M: rows in 3 groups, each row roughly a mix of its group's directions:
M (109 x 11):
[[-31  26  14  35  36 -19   3 -31 -13   8  -9]
 [  8  36 -11  26   6  30   6  28 -16 -43   0]
 [ -5 -56   0  17 -13   4   1  -6  23 -32  29]
 [-17  -5 -13  54   5 -11   2 -39  19 -22  -4]
 [ 38  12  39  13 -20  -1  33  14  -5 -12  30]
 [ 23 -22  46  -6 -27   1  15  14   0   1  41]
 [ 10  21   6  -1  16  46   6  -9  48  23  11]
 [ 50  -1  20 -38 -12  19 -11  12  18 -10  23]
 [-21   2 -54  23 -31 -23 -10  20 -13  -1   0]
 [ 42   1 -28  -8 -15 -21  26  -8  -9  17 -40]
 [ 28  32 -31  16  -1 -15  32 -12  -6 -35 -18]
 [-37   6 -29   8  27   0 -13 -24   5  16 -43]
 [ 17  31 -25  16 -12  21  42  -6 -13 -37  -3]
 [  1  -8 -34 -18  23  -6  44 -33  11  26   7]
 [-36  17 -35  19  23  -5 -13  -3  15  17 -40]
 [ 30  12  -2 -54  12 -10 -16  -4  -6 -32 -22]
 [ 26 -14  39  -3 -36   7  21   9   2 -10  41]
 [-49   6 -19  -7   6   5  49  -9  -4  22 -13]
 [  0 -38  -3  35 -27 -21  36 -14  -1   8  25]
 [ 51  16  25   8 -19  11 -33  11  14 -24   3]
 [-50   6  37   9  16  10 -24   5   3  -6  31]
 [ 26 -19  21 -15 -37   7   5  14 -10 -16  47]
 [-18 -28  -5  49 -16 -21  23 -16   6  26  17]
 [  3  57   7 -22   2  -2  -6   5 -21  27 -31]
 [ 32  34  14   9 -11  12 -39  32  -4 -26   3]
 [ 37 -11  35   2 -28 -10  23  -1 -12 -11  41]
 [ 41   6  42   1 -22 -12  11  12  -7  -8  39]
 [ 49 -10 -40  -5  -2  -9  26  -8  -4   6 -31]
 [ 13 -61 -19  16  -6   0  13  -7  20 -25  17]
 [ 58  -4 -25 -10  -2 -16  23 -10   2  13 -28]
 [ -5 -15  29  -6 -24 -27 -38 -27  18 -26 -20]
 [-34 -34  28  10  24  19   4   2  -1  43  -1]
 [ 13  11 -26 -50  11   5 -28   8   8 -32 -20]
 [  5 -25   5   2 -29 -43   6  -1 -37 -29 -19]
 [ 14 -34  -9 -19  -1 -20  29  35 -17  37   6]
 [-54   3 -30  40  15  -3  -5   0  -1   8 -16]
 [-20 -46  22  -9   7 -37 -31   9  -9  18  -6]
 [ 20 -37   8   9  -5 -39  -4   4 -27 -40 -14]
 [ 19  42  -3  18  -9  35  31  18   0 -30  -9]
 [ 11   6 -22  15  45  29  34  30  -8   4  12]
 [ 22  -3  -9  18  22   4 -11 -48  26 -31 -23]
 [-17 -63  -5  10  -5   7   5  -3   7 -32  21]
 [  4  37  21 -17 -31  22  -2  21 -20 -11  38]
 [ 14  -1 -19   8  53  -1 -10 -28  18   3 -37]
 [ -7 -53  40 -22   8   1   0 -16  12  23  12]
 [-53  23  34   4  -2  13 -28   9  -1  -4  21]
 [  2  42  -5  -1  -5  49   2   1  24  29  20]
 [ 22  57 -25   7   7 -15  -1   3  -3 -26 -25]
 [-12  56 -16   8  -1  44  11  -3  15 -13   3]
 [ -2 -53  -6  20   8   6  15  -1   5 -26  42]
 [ 36   7  37 -14  24  35  14  16  -7 -14  26]
 [-45  -7 -21  -7   6   9  32  -9  -9  45  10]
 [ 29 -15  15  15 -35  -9   6   3  33  -8  45]
 [ 12  42 -35  11  17  38  18  -7   8 -19  16]
 [-24 -28  43  -9 -12 -29 -29  14   4  11 -24]
 [ 16  55 -30   6   1 -20  -8  -6  -9 -23 -25]
 [ 10   6 -26   5  33  19  46  29 -16  21  11]
 [ 17  17 -40 -19 -12  25   9  -9   7 -49  -7]
 [ -3 -56  -9  26   2   1  10  -8  16 -27  31]
 [-27 -36  23  19  -5 -23  -3  20  -4  45  10]
 [ 23  30 -29   7  19  34  34  21  -8  12  20]
 [ 45  -3 -25  -6 -22 -23  29  -9  -7  12 -34]
 [-11 -35  21  -9 -15 -28 -15 -44  24 -11 -17]
 [ -2 -19  27  -7 -33 -23 -28 -38  21 -18 -16]
 [-42   1  -2 -15  14   9  38  -7  19  42 -12]
 [  2 -41  -3  -6 -28 -42  17 -18 -33   1  -6]
 [ -3  24  -5  -8  14  41   6  -1  31  46  21]
 [ 21 -18  43  -4 -36   1  22  14   2  -3  37]
 [ 32 -13  32  -6 -30   4  21  15 -20 -13  41]
 [ -6  46 -29  14  11  30  27  20 -15 -20   2]
 [-50  16 -15  11  27   0   7   9 -40  16 -15]
 [ 11  26 -10 -47  24  12 -28   8  -3 -24 -28]
 [ 18  57  -9 -14   5  -5   1   9 -15  33 -27]
 [  1 -35  25 -19 -17 -17 -19 -17  17  47   7]
 [  8   7 -16 -47  21 -11 -16  -1 -22 -20 -41]
 [-16 -15  18  47 -29   4  21  -4   4  25  33]
 [-28  21 -35  47 -22 -15 -14 -11  -3  16   4]
 [-44  26 -12  16  18   0  12  -6 -48   1 -15]
 [ 20  29 -37  -3 -17 -28  13  -5  -4 -36 -28]
 [-56   8  28  -4  19  19 -27  11  -9  -6  18]
 [  3 -40  11   8 -10 -41 -19  -2 -27 -34 -12]
 [ 44  21  22 -21 -26   4  19  10   3 -37  13]
 [ 18  33 -36  11  -4  27  41   0 -18 -13  13]
 [-33   9 -49  17  18 -13 -15  -6  -1  11 -36]
 [-16  -9  18  54 -11  -3  30  -2  15  29  17]
 [ 50 -31   5  -5 -26  -3   9  -1  29 -13  26]
 [ 33   7  42   3 -30   2  13  17  -1  -8  41]
 [ 26 -25  35 -17 -36  -9 -13  -8  37 -13   9]
 [ 52  -4 -33   0 -19 -14  23 -14   4   1 -30]
 [-45  26 -11   4  17  -3   4   4 -41  17 -29]
 [ -5 -16 -32  52  28  -1   6 -19  22 -12  13]
 [  1 -59   0  16   3   2  11  -8  12 -28  34]
 [-17 -61   4  -4  22  16  -3   6   8  23  24]
 [ 39 -21  31 -24  15  20  27 -12  -8 -21  21]
 [-37 -12 -29  -4  24  -5  48 -27   2   3 -10]
 [ 37 -10  37  -3 -27  -7  19   9 -16 -11  41]
 [ 12  10 -19   7  24  32  36  31 -11  32  20]
 [ 23   6 -23  13  30  29  36  30 -13  14  20]
 [ 35  15  10  17  -8   6 -42  29 -15 -34  10]
 [ -5  -4 -26  -1  33  19  46  11  -5  37  14]
 [ -9 -41  29  10  25  18   3 -21 -10  30  29]
 [ 10  55  -1 -17  -5  -7  -9   6  -5  32 -37]
 [  4  15 -31 -39   9 -10  -8   7   0 -28 -47]
 [ -3 -54   4  23   4  -1   1 -17  25 -29  27]
 [ 38 -37 -20 -15  -4  -2  23  34   4  19  24]
 [  7  13 -59   9  29   7  -1  18  21 -23  -9]
 [ 14  11 -24  11  31  30  40  29 -13  15  16]
 [ 53 -11 -34 -11  -2 -11  26  -6  -4   8 -30]
 [-38  17 -32  25 -27 -20 -32   5  -1  20  -8]]
one row of each group, then the others: which group is each in?
[ 38  53   4   8 -12 -31  -5  -1 -11 -21   3]	U
[-54  15   7  22  13 -12  13  -3 -41   9  -1]	T
[-33 -23 -14  -5  -2 -43  18   1 -40 -10 -18]	V

[ 12  11 -30   8  23  19  38  32 -28  19  18]	V
[ 24  40 -33  -3 -13 -27   5  -1  -4 -35 -24]	U
[ -3 -49   6  28   3  -5   0 -14  32 -22  31]	T
[-24  18 -28   6  36   5  -5 -25  10   5 -46]	U
[ 37  23 -23  -8  24   6  -9 -25  13  -2 -45]	T
[-21 -41  29  -7 -23 -34 -17   8 -18  22 -10]	V
[-30  12 -52  25 -28 -21 -10   2   8   1 -17]	U
[-27  -7 -24 -15  27  -4  42 -32  20  19  -8]	V
[-15 -18  33  40 -13  -4  22 -10  22  33  20]	U
[-26 -54  -3  19  -5   5  10   1  -3 -29  33]	T
[-64  11  -4  36   1 -10  -9  -5  -3   7 -14]	T
